cols: D Z F N U J
nebu: [ 85 150 100 149 136 138]
domo: [126 128 153 130 109 127]
meti: [138 136 129 175 120 163]
digo: [ 86 153  83 152 141 166]
Tirek: [147 134 140  69 127  52]
led: [147 113 119 187  99 172]
munub: [138 136 129 175 120  67]
Mupok: [ 78 135 104 127 175 133]
diff domo: [126 128 154 130 109 127] => 3, [153]
tags:
[175] -> k_293
[134] -> k_165
[153] -> k_102
[136] -> k_611
[129] -> k_859
[128] -> k_574
join munub 2:  => k_611
diff Tirek: [147 134 140  69 127  53] => 6, [52]
col: [ 86 147 147] => D
which: [147 134 140  69 127  52] => Tirek

cols: C M R Y L
ren: [ 52  99 107 161 116]
ruveb: [144 194 120 126 105]
pimo: [ 56 100  98 167 119]
Vir: [218 107 165  60  98]
zubaz: [218 194 117 150 158]
sabo: [191 114  96 184  83]
Buluv: [144 114 120 126 105]
keb: [184 115 103 191  91]
soleg: [228 194 125 147 158]
tags:
[228] -> k_179
[147] -> k_306
[190] -> k_668
[227] -> k_877
[146] -> k_242
[191] -> k_496
join soleg 1:  => k_179
which: [191 114  96 184  83] => sabo
col: [ 99 194 100 107 194] => M

cols: B X S W K G A Q P E
zer: [136 226 216 113  31  52 155 231 199  91]
nom: [134 223 215 117  30  45 152 230 199  96]
kiloz: [ 26  96 205 229 150  46  34 120 216 217]
tags:
[215] -> k_990
[90] -> k_77
[91] -> k_602
[216] -> k_284
[217] -> k_839
[226] -> k_629
join zer 10:  => k_602
col: [226 223] => X

cols: sile dol mepas Molu guz gegot
mez: [173 208 120 145 109 109]
Vigu: [161 168 126 113 159 132]
sidi: [173 208 120 145 204 186]
col: [113 145] => Molu
diff Vigu: [160 168 126 113 159 132] => 1, [161]
col: [145 113] => Molu
Table of tags by key:
[205] -> k_432
[159] -> k_943
[109] -> k_760
[204] -> k_606
[158] -> k_784
[108] -> k_633
join sidi 5:  => k_606
col: [168 208] => dol
diff sidi: [173 209 120 145 204 186] => 2, [208]

cols: ripep zikol zipiv zugu gares Nako mape
Kofoz: [104  99 109 138 120 151 127]
dubu: [116 134 144 133 133 114 136]
koz: [216 204 141 102 177  87 177]
nisol: [219 208 143 101 178  85 177]
pem: [187 148  91 114 160 141 172]
deku: [176 139  90 117 156 146 169]
diff dubu: [116 134 144 133 133 115 136] => 6, [114]
diff pem: [188 148  91 114 160 141 172] => 1, [187]
diff koz: [216 204 141 102 177  87 178] => 7, [177]
col: [102 101 114 117] => zugu

cols: Muva lor nufev zaz
Tar: [134 173  75 126]
liguf: [105  95 142 116]
Zelas: [123 105 189 138]
gor: [125 120 113 153]
Lomu: [144 120 146 157]
Vanok: [117 187 107  47]
monuv: [112 161  72 117]
buve: [138 164  80  82]
ropif: [123 134 148 131]
Rodel: [125 183 100 129]
diff Vanok: [116 187 107  47] => 1, [117]
col: [138 123 125] => Muva
diff ropif: [124 134 148 131] => 1, [123]
Table of tags by key:
[123] -> k_864
[117] -> k_125
[107] -> k_899
[116] -> k_248
[106] -> k_766
[124] -> k_779
join Vanok 1:  => k_125
diff ropif: [123 133 148 131] => 2, [134]
col: [189 113 146 107  72  80 148 100] => nufev

cols: rapuz taku Geb sen kibu pep kefiv
sitov: [145 173 197  75  93 163  92]
buzur: [136 109 119 148 134 116 136]
rimag: [140 142 164  99 105 149 105]
vuza: [145 173 197  75  93 163 104]
Bifom: [145 173 197  75  93 163  47]
reso: [140 142 164  91 105 149 105]
lun: [116 147 212  79 107 193 143]
Dopug: [140 122  98 121 134 127 115]
Baga: [130 122 138 106 131 148 116]
tags:
[128] -> k_322
[149] -> k_868
[192] -> k_99
[193] -> k_9
[127] -> k_849
[79] -> k_404
[163] -> k_806
join lun 6:  => k_9
col: [105  93  93] => kibu
col: [173 142] => taku

cols: Lafog zok pode tun
Gule: [ 45 113 109 134]
Relop: [ 37 113 157 141]
topu: [ 86 113 118 126]
rif: [ 93 113 118 133]
razu: [ 93 113 180 133]
col: [118 180] => pode
tags:
[141] -> k_772
[112] -> k_535
[140] -> k_154
[133] -> k_317
[113] -> k_803
[37] -> k_905
join Relop 4:  => k_772
which: [ 37 113 157 141] => Relop
col: [109 157 118 118] => pode
which: [ 93 113 118 133] => rif
diff razu: [ 93 112 180 133] => 2, [113]
col: [109 157 118] => pode

cols: Dab toreg Big zelan gire
pav: [145 152 131 178 112]
tomez: [ 62 155 149 214 124]
tuvip: [200  90 145 120 161]
Kif: [199  97 169  96 159]
melu: [ 66  87 156 127 181]
Vinar: [139  55 103 111 111]
mifat: [ 85 173 149  56  99]
lole: [151 107 160 212  93]
Vak: [195 105 150  65  73]
Sok: [ 66 133 131 103 163]
Pir: [161  97 133 101 100]
col: [ 66 139  85 151] => Dab
diff pav: [145 152 132 178 112] => 3, [131]

cols: Mal Zodud Fugu nisov
pudel: [ 80 162 159  65]
duri: [ 89 159 141  90]
kamu: [206  66  99  76]
fibi: [206  66  99 200]
vatu: [ 88 133 145 103]
diff fibi: [206  66  98 200] => 3, [99]
col: [ 90  76 200] => nisov
col: [ 89 206] => Mal
tags:
[66] -> k_31
[199] -> k_814
[99] -> k_745
[100] -> k_890
[65] -> k_393
[200] -> k_453
join fibi 4:  => k_453
which: [206  66  99  76] => kamu

cols: sopoz nupu Rud Nila ruv fesi vub Rila tesa
med: [207 207 176 165  21  98  95  47  81]
goza: [182 182 121 178  56 187 196  57 214]
Marol: [207 207 176 165  21  98  95  47 160]
key -> tag
[177] -> k_276
[164] -> k_810
[187] -> k_922
[165] -> k_447
[179] -> k_732
[188] -> k_580
[178] -> k_660
join goza 4:  => k_660
which: [207 207 176 165  21  98  95  47  81] => med
which: [207 207 176 165  21  98  95  47 160] => Marol
col: [187  98] => fesi

cols: masev Sola Zoz zis Kidus soso Pirid gufaf ver sefe
Nem: [ 91 102 130 153 133 214 132 101 120 105]
megun: [107 118 131 170 140 177 158 126 146 109]
bimi: [153 142 112 144 154 127 158 143 138  90]
col: [126 143] => gufaf
tags:
[214] -> k_20
[215] -> k_783
[131] -> k_178
[127] -> k_572
[105] -> k_928
[132] -> k_382
join Nem 6:  => k_20
diff bimi: [153 142 112 144 155 127 158 143 138  90] => 5, [154]
col: [132 158] => Pirid
which: [153 142 112 144 154 127 158 143 138  90] => bimi
diff bimi: [154 142 112 144 154 127 158 143 138  90] => 1, [153]
which: [ 91 102 130 153 133 214 132 101 120 105] => Nem

cols: zoziv Romen sif zono
Boted: [129 129 212 214]
neza: [129 130 215 213]
vemu: [129 130 214 212]
pulo: [127 210 212 216]
Mifi: [127 130 214 212]
lim: [128 212 212 212]
key -> tag
[214] -> k_537
[216] -> k_33
[129] -> k_590
join Boted 4:  => k_537
col: [210 130] => Romen
col: [216 212 212] => zono
col: [212 214 212] => sif

cols: sobiz fum lak Zepof Kov Defu Dadug giran Vebop rero
galuf: [110 200 191  82  80  67  48  46 185 110]
geru: [100 182 125  99  58  78  95  97 185 139]
Tazev: [ 99 181 155  81 143  70 110  34 178 123]
naf: [ 74 189 177 106 107  72  45  71 159 111]
Vopip: [110 110 116 132  92 141 110  53 145  68]
bef: [105 181 191  93  77  83 102  53 170 145]
Domok: [ 36  94 138 132 143 141 106  97 167  69]
Dilad: [110 200 187  71 104  65  61  71 179 145]
ritu: [105 173 148  74  56  96  48  31 175 141]
tags:
[107] -> k_204
[56] -> k_443
[143] -> k_657
[77] -> k_488
[105] -> k_821
[53] -> k_609
[76] -> k_106
[57] -> k_187
join bef 5:  => k_488
col: [185 185] => Vebop
col: [110  45 110 102 106  61] => Dadug

cols: pego nazav kez munug Zun Voded tes vol
tobal: [121  83 117 189 139 142 132 189]
Kugi: [165 205 145 151  48  85 143 160]
kaz: [182 135 126 126 162 150 115 122]
zelaf: [129 133 108 176 179 179 148 149]
col: [139  48] => Zun
diff tobal: [121  83 117 189 139 142 132 188] => 8, [189]
diff kaz: [182 135 126 126 162 150 115 123] => 8, [122]
col: [142  85 150] => Voded

cols: gok zozi muluz zod
vomu: [113 118 141  78]
Noka: [131 179 137 124]
kasob: [176  94 177 139]
Bateb: [126 116 144  81]
zuf: [ 37 120 130 103]
col: [139  81] => zod
col: [141 137] => muluz
col: [131 176 126  37] => gok
diff Noka: [131 179 138 124] => 3, [137]
col: [177 144 130] => muluz
tags:
[78] -> k_465
[141] -> k_667
[130] -> k_618
join vomu 3:  => k_667

cols: pagu pul mirop Gifo
mupo: [151 189  75 188]
Biba: [222 138 195 194]
diz: [207 152  82  58]
Minam: [ 58  85 199 182]
ponof: [ 38  92 140 118]
col: [194  58] => Gifo
Table of tags by key:
[207] -> k_426
[195] -> k_41
[75] -> k_968
[82] -> k_282
[152] -> k_144
join diz 3:  => k_282
diff mupo: [150 189  75 188] => 1, [151]
diff ponof: [ 38  92 139 118] => 3, [140]

cols: Furi Vagob Fufip gorit zev
nanu: [144 133 120 119  51]
guga: [185 175  77 145  60]
pizo: [ 90  85 145 193 119]
beve: [106 125 153 139 201]
dozat: [180 180  87  76 150]
key -> tag
[193] -> k_367
[192] -> k_158
[144] -> k_225
[145] -> k_134
join pizo 4:  => k_367
which: [144 133 120 119  51] => nanu
col: [175  85 125 180] => Vagob
col: [120  77] => Fufip
diff dozat: [180 180  87  76 149] => 5, [150]

cols: feg riz Sova foti kizu zab pef dese nuv mit
nes: [ 98 169 112 122 174 137 104 139 100 115]
beb: [171 121 133 150  78 131 137 111 162 138]
penim: [ 62 170  84  29 221 164 147  92 128 162]
gisik: [143 149  93 159 163 114  87 155  83  93]
rut: [183  81 206 230  32  83 102 162 102  65]
rete: [143 149  93 159 163 114  87 155  83  84]
Table of tags by key:
[221] -> k_38
[78] -> k_781
[32] -> k_891
[147] -> k_479
join penim 5:  => k_38
col: [114  83 114] => zab
diff rete: [143 149  93 159 163 114  87 156  83  84] => 8, [155]
which: [ 98 169 112 122 174 137 104 139 100 115] => nes
diff gisik: [143 149  93 159 163 114  86 155  83  93] => 7, [87]

